128 stands for zero in the data rows.
Here are some points:
[125 163 120  76  70 108 134  98  69 171  80  92  75 151 174  89  82 125
  99 113  70 163 110  85  82 140 146]
[120 157 104  69  97 103 133  99  68 159  76 114  85 153 159  88  78 124
  91 104  73 184 112  70  73 136 153]
[105 136 101  79  58 124 131  96  81 154  88 123  78 150 148  80  71 133
 122 103  65 140 124  92  70 153 122]
[ 92 129 114 120  71 113 106  80  68 164 132 118  81 105 164 108  71 169
  88  93  74 126 192  81  74 136  65]
[ 96 120 138 158  74 110  97  98  81 168 126  97  83  69 157 136  86 176
  77 142  78 116 182  71  63 123  85]
[111 114 166 162 104 117 101 135  82 133 148  91  72 156 168 189  79 100
 131 150  82 182 111  81  80  81 170]
[112 128 182 163 125 114 126 171 108 115 143  84  83 170 161 185 109 104
 193 174 143 179  93 125  81  83 173]
[123 132 190 170 144 113 114 173 107 113 136  89  89 180 170 186 143 105
 194 178 161 161  97 129 135 113 179]
[132 144 184 181 167 107 132 180 166 130 123 102 131 158 184 183 178  90
 158 173 188 157 115 150 175 118 177]
[154 127 174 177 175 106 115 180 177 133 152 141 190 108 143 192 174 106
 124 176 177 132 143 141 178 116 158]
[139 110 173 190 185 136 106 165 185 136 167 152 185  93 129 179 184 128
 118 176 183 113 163 156 193  96 104]
[129  86 163 181 173 151 102 186 169 122 190 132 184  96 129 183 184 130
 147 168 179  96 159 171 182 128 119]
[108  82 157 186 128 160  96 173 109 100 191 114 131 135 109 181 130 117
 176 150 170 144 123 177 170  83 168]
[ 88  81 144 172  88 173  70 140  84 125 187 118  89 123 133 189  72  94
 123 135  82 191 141 110  82  72 171]
[ 80  66 122 182  72 163  69 119  70 137 187 125  71  87 119 205  75 117
 102 145  63 182 167  91  74  75 175]
[ 96  60 124 182 102 177  89 128  83 118 184 147  81  86 101 181  76 148
 116 136  81 147 178 126  83  85 120]
[119  74 109 188 144 183  99 143 169  74 194 187 197  94  67 188 183 134
 149 119 176  88 130 194 184 104  87]
[128  94 127 183 185 155 113 153 185  74 190 172 195  98  66 184 184 131
 146 138 167  95 126 181 189 110  88]
[159 123 135 155 187 114 125 188 174  90 116 178 183 117 102 156 179 116
 151 147 187  91  94 185 184 128 128]
[111 122 133 158 134 142 130 166 141  89 151 149 156 153  97 157 181 101
 168 146 194 124  80 180 186 112 183]
[ 99 120 144 135  79 116 123  94  70 132 123 109  79 156 153 150  72  85
 154 132  77 147  67 123  81 104 166]
[ 86 132 117  90  74 113 137  76  74 155 124 113  80 153 171  92  72 124
 146 111  81 157 128 115  70 142 158]
[ 75 148 107  81  74 149 183  78  82 147 132 115  90 169 144  81  76 146
 154  97  71 154 135 105  72 156 158]
[ 66 155  95  73  79 174 180  75  64 121 149 114  73 169 123  75  76 154
 186  82  68 140 120 124  67 158 153]
[ 70 161 114  84  82 162 171  79  66 125 151 113  79 179 124  87  73 152
 190  72  89 154 123 108  69 173 156]
[ 86 157  95  73  75 181 171  84  68 123 152  95  72 167 107  86  70 155
 185  66  75 153 122  98  76 171 141]
[ 77 142  98  81  73 192 163  77  76 130 168 104  70 175 117  98  82 161
 179  71  76 147 122 101  76 173 138]
[ 74 125  97  72  76 188 164  71  68 124 173  77  73 146 120 108  74 171
 174  61  66 121 151 100  61 144 108]
[122 151 122  69  74 109 131 110  73 155  78 109  78 159 177  87  76 123
  91 115  73 164 113  85  74 155 150]
[142 148 155 120 182 132 152 168 192 101  76 100 192 189 135 110 190  79
 193 159 184 175  81 159 177 162 173]
[162 147 171 153 174 113 148 181 182 132 101 123 177 114 166 140 188  74
 112 179 180 128 117 139 179 124 149]
[168 157 177 186 180  93 150 194 170 146  86 119 176  90 177 160 184  95
  64 172 185 151 132 127 192 102 147]
[169 145 164 177 181  85 136 184 179 135  93 129 181  94 165 142 192  80
  75 173 169 140 126 135 188 104 157]
[160 138 147 178 180  89 129 168 184 119  72 135 176 100 146 161 185  83
  88 190 168 127 128 138 183 116 126]
[137 132 129 172 188 117 151 153 192  82  97 154 180 108 119 150 191 111
 107 148 179 103 117 158 186  84 111]
[146 136 114 180 177 120 135 136 189  87 105 168 188 101 102 165 190  97
 115 147 177  98 108 165 183  95 106]
Here are 24 more points, each followed by its number:
[119 133 116 188 167 102 128 135 179  85  99 159 176 102  87 151 192  96
 118 148 183  92 112 163 186  92  92] 0
[128 110 116 185 169 124 124 153 186  90 111 178 190  99 101 162 183 102
 127 144 176 101 119 167 172  93 108] 1
[127 119 124 185 161 113 124 157 180  98 124 166 178  95  97 165 173 108
 128 152 180  98 118 161 183  90 102] 2
[123 105 133 178 155 130 127 161 179 104 149 160 181 100  96 178 177 109
 130 143 176  99 124 164 190 104 118] 3
[125  92 129 164 132 154 103 144 129  99 195 157 160 122  79 182 174 124
 167 127 180 118 140 162 182  92 131] 4
[ 92  71 109 166  81 150  78  98  76 140 196 151  65  70 105 178  70 178
 102 126  84  90 188 104  65  90  55] 5
[ 80  67  82 196  83 155  98  72  85 119 199 148  82  70  72 168  76 165
 110  93  81  98 201 129  83  66  67] 6
[ 80  73  79 180  62 160 104  80  75 118 180 178  77  66  53 144  80 150
 103  96  77  71 172 143  78  64  62] 7
[ 86  70  76 192  77 154  94  70  83 116 197 175  68  69  67 155  85 161
 107  93  87  82 178 147  68  85  68] 8
[ 90  75  75 190  59 158  87  56  80 130 193 182  80  65  81 157  80 185
 100 121  85  78 182 125  77  95  71] 9
[117  63  74 163  90 155  83  93  74 140 187 181 106  67  64 192  96 178
 102 101  84  78 186 109  70 124  71] 10
[134  75 107 135 119 144  91 101 104 107 194 181 156  95  71 183 185 160
 110  68 128  76 177 132 179 143  68] 11
[120  76  95 129  84 137  82  74  71 165 188 176 112  65 102 158  70 172
  71  65  68  88 185 125  74  99  79] 12
[108  93 105 106  69 145  98  78  75 143 163 120  77 107 122 127  69 174
 104  89  70 129 173  83  74 124  93] 13
[104 158 111  89  76 132 147  84  73 157 116 100  73 151 141  70  75 134
 140  86  68 140 119 104  74 152 136] 14
[ 94 153 124  72  82 133 154  89  84 159  90 113  77 164 163  86  79 136
 127  97  88 158 106  88  64 161 166] 15
[116 175 105  64  79 122 169  78  71 150  76 125  69 174 167  84  82 139
 125 101  80 177 112  74  84 139 183] 16
[122 180 122  71  71 139 165  65  75 147  65  99  84 169 161  93  71 129
 134 102  69 174 100  67  74 137 166] 17
[125 191 120  78  98 136 164  69  81 149  75  92  83 179 160  83  79 135
 124  91  72 178 102  77  74 136 172] 18
[112 151 121  85  79 136 140  73  71 154 145  93  81 162 135  75  71 141
 134  84  76 156 135  87  82 154 153] 19
[122 165 124  79  70 114 130 100  80 153  78 107  81 149 176  85  64 125
  95 119  70 165 110  84  84 150 152] 20
[143 159 142 112 172 121 161 153 183 125  74 112 168 153 143  66 171 120
 171 149 190 100  90 170 188 189 116] 21
[177 165 137 140 175 124 172 179 175 110  92 151 185 161 137 111 184 108
 158 172 188 110  80 184 174 179 146] 22
[182 171 134 160 184 105 176 184 193 151  79 142 179 141 180 117 182  94
 137 169 186 123 106 167 185 176 151] 23
Which of these numbered points is nearest to each point below, ignoring the 2 directions in which the first points spread most? Its number follows each.
[131 153 139 100 100 110 138 124  91 169  99  94  75 177 187  73  71 108
 144 120  69 154 100 114  77 166 151] > 14
[130 185 115  82 100 124 162  71  71 154  74 107  76 168 176  75  80 119
 108 109  78 181 114  73  72 131 182] > 18
[174 150 130 122 176 131 173 201 191  93  97 156 184 176  92  80 183 104
 176 156 180 115  79 174 178 171 146] > 22
[128  99 157 159 151 135  87 140 123  86 174 124 144 156 111 182 154  95
 196 141 188 138  96 148 177 106 181] > 4
[119 167 115  80  71 107 175  82  71 159  81 132  74 169 163  85  73 127
 126 130  69 180 119  85  78 141 184] > 16
[137 144 121 112 156 128 145 137 181 127 103 147 174 145 116  75 186 134
 131 120 189  86 122 177 179 177  88] > 21
[136  64  98 184 184 127 101 173 185  75 170 180 185  96  65 183 179 124
 135 158 187  75 124 189 185 108  89] > 1
[105 106 100 127  93 137 113  89  89 171 146 169 113  76 134 118  79 159
  68  78  72 118 194 123  87 126  64] > 12
[106 178  91  79  70 126 169  66  71 148  81 127  83 178 147  71  67 127
 131 106  91 168  89 101  76 153 177] > 16
[140 158 161 144 171 110 155 178 183  99  84 105 149 136 156 140 189  99
 144 173 180 133  65 145 180 133 181] > 15
[127 135 175 162 170 116 132 175 180 102 112  85 148 119 142 169 183 114
 151 161 188 142 122 118 180  99 164] > 15
[122 154  98  75  67 105 140 107  84 156  84 106  80 154 174  82  78 132
  99 121  67 163 107  68  82 151 152] > 20
[121 157 110  80  69 121 143 103  69 159  88  93  84 151 171  71  76 122
  96 110  65 168 115  87  72 149 146] > 20
[144 155 165 105 142 104 132 155 155 172 104  89 145 176 190 114 145  79
 164 148 175 174  75 118 150 135 177] > 15
[ 97  84 105 110  84 124  64  74  75 131 173 127  76 108 106 172  69 150
  93  73  79 117 157  78  79  78  90] > 13
[116  71  94 198 134 160 100  87 132 105 187 145 124  65  58 169 120 156
  94 122  92  69 176  75  82 124  70] > 10
[136 134 101  87 105 131 147 111 152 141 110 172 166 120 105  82 160 153
  98  92 112  88 135 127 146 179  72] > 11
Here are 24 other points, each followed by its number:
[182 164 146 157 191  92 170 177 184 135  75 127 179 131 187 137 173  92
 115 165 184 120 113 167 186 168 145] 0
[185 170 141 172 185  86 164 182 194 136  78 136 184 129 168 132 179 101
  88 182 186 116 106 156 185 130 129] 1
[177 140 134 171 187 108 153 166 196 101  87 145 178  95 143 159 187  92
  85 180 186 122 125 143 184 111 113] 2
[155 123 128 188 176 116 136 163 192  85 118 150 178 100 110 179 170 106
 128 154 181 100 107 179 176  94 110] 3
[135 109 122 186 174 128 109 143 175  79 149 175 193  90  77 192 183 115
 136 136 182  87 125 180 188 113  85] 4
[112  86 125 183 147 154 107 158 179  76 177 163 178  86  66 181 183 129
 145 145 178  74 126 195 194 123  73] 5
[110  62 100 190 156 154  92 166 168  67 187 175 184  91  53 182 191 125
 121 140 185  74 129 181 183 101  70] 6
[130  61 101 180 150 155  96 169 186  71 190 173 181  71  69 187 180 121
 138 133 182  71 117 185 200 102  55] 7
[126  70 102 180 159 145  90 168 181  78 186 163 190  89  72 183 186 121
 135 138 182  65 135 190 183 101  77] 8
[120  67  97 186 164 163 108 176 161  74 180 174 194  91  71 187 185 151
 142 139 190  63 133 183 185 116  86] 9
[ 96  61  86 178 128 186 130 167 176  72 195 173 178  75  59 186 184 119
 120 128 191  85 160 185 180  92 100] 10
[ 85  65  82 179  77 165 132 122  81  80 183 168  83  64  69 170  59 125
 100 138  81  66 176 182 115 117  64] 11
[ 77  79  77 183  69 145 117  89  66  88 178 177  80  65  72 167  67 163
 114 136  76  69 184 165  94 120  62] 12
[ 76  80  65 182  90 150  93  63  74 120 190 173  75  64  67 157  65 164
 103 106  61  79 186 154  74  71  72] 13
[ 97  72  79 150  74 148  92  69  70 127 181 154  94  74  63 155  71 172
  94  83  63  84 187 106  77  70  73] 14
[112  99 124 131  88 131  78 106  74 155 173 150  89  74 115 162  70 162
  82  95  66 100 182  70  75 104  78] 15
[125 129 165 127 135 124 114 132 116 152 139  93 121 129 165 136 135 120
 112 174 146 173 118  76 123 125 176] 16
[135 147 169 102 125 108 111 134 102 180  98  71  88 153 173  83  72 104
 109 157  75 193 102  83  81 162 169] 17
[132 162 156  74 103  77 142 126 103 182  83  73  76 151 175  81  77 146
 111 111  61 156 126  72  82 143 155] 18
[134 168 149  79 113  72 129 101  94 182  82  76  86 159 165  96  71 132
 112  95  79 187 133  78  72 126 148] 19
[152 179 151  83 121  95 132  85  97 181  76  84  87 150 169  73  80 130
  90  95  70 178 129  82  74 121 152] 20
[144 170 139  82 126  82 127  81 101 180  86  78  92 146 172  80  77 143
  94  96  82 175 141  77  81 133 160] 21
[148 161 128  72 109  93 131  80  68 168  76  96  85 163 176  93  68 128
 102  89  75 167 118  77  69 131 153] 22
[124 134 116  80  93 129 109  77  68 149 127  75  77 146 135  86  72 145
 117  75  74 135 132  99  73 153 124] 23
The same question for these:
[141 176 157 119 191 101 182 180 186  91  69 108 163 184 135 111 186  88
 189 181 191 136  72 142 188 146 176] > 3
[147 148 173 119 170 134 119 174 179 161 132  77 181 157 164  98 191  80
 136 184 172 159  88 100 171 176 181] > 16
[135  69 113 181 176 147  94 177 192  83 180 155 183  77  72 177 184 135
 146 151 180  67 150 187 180  97  67] > 8
[149 179 148  70 123  94 132  83  87 177  93  89  73 157 183  80  81 135
  90 121  77 169 128  73  70 139 156] > 20
[113 123  94  98  60 144 122  72  85 140 122 136  86 106 105  95  91 170
  86  85  70 120 166  90  70 118  92] > 14
[100 132 172 122  79 121  95 117  64 172 172  73  73 150 168  88  61 121
 132 141  73 184 145  76  80 143 169] > 17
[143 146 135 116 133 118 156 132 160 141 104 114 148 164 158  83 125 100
 136 120 116 134  84 153 125 175 185] > 0
[107  77  95 194 112 166  99  97 111  92 187 150  78  67  69 167  76 161
 112 130  72  66 177 123  72 117  74] > 2
[111 180 108  72  72 112 159  84  66 153  73 102  73 169 157  80  79 125
 123  90  72 166  94  68  68 134 148] > 3
[153  64 132 182 187 146  87 178 186  83 182 179 179  90  59 184 185 134
 148 158 187  81 145 185 177 105  77] > 8
[139  69 119 185 184 134  97 181 179  79 179 171 184  89  69 192 173 126
 132 164 179  74 131 185 177 109  86] > 8
[ 96  88  88 107  61 132  89  78  66 121 187 186  93  75  79 153  77 190
  82  72  84  69 190 108  73  90  80] > 14
[108 161 116  85  80 105 164  91  73 163  79 104  78 156 167  91  69 125
  96 127  76 178 114  69  71 134 157] > 2
[124  94 178 181 189 144 104 177 177 107 193  98 186  96 100 186 177 151
 141 126 189  83 163 174 189 111  87] > 23
[182 181 143  81 188 137 173 178 180 108  71 150 192 176 121  88 189 117
 183 110 190 104  77 179 182 165 135] > 9
[119  65 187 182 180 183  86 170 187  96 185  69 167  63  82 198 187 194
 131 131 203  72 183 138 174 119  61] > 23
[132 157 139  91 142 127 153 151 193 141  83 130 190 155 134  86 180 112
 163 155 181 115  83 176 194 178 126] > 5
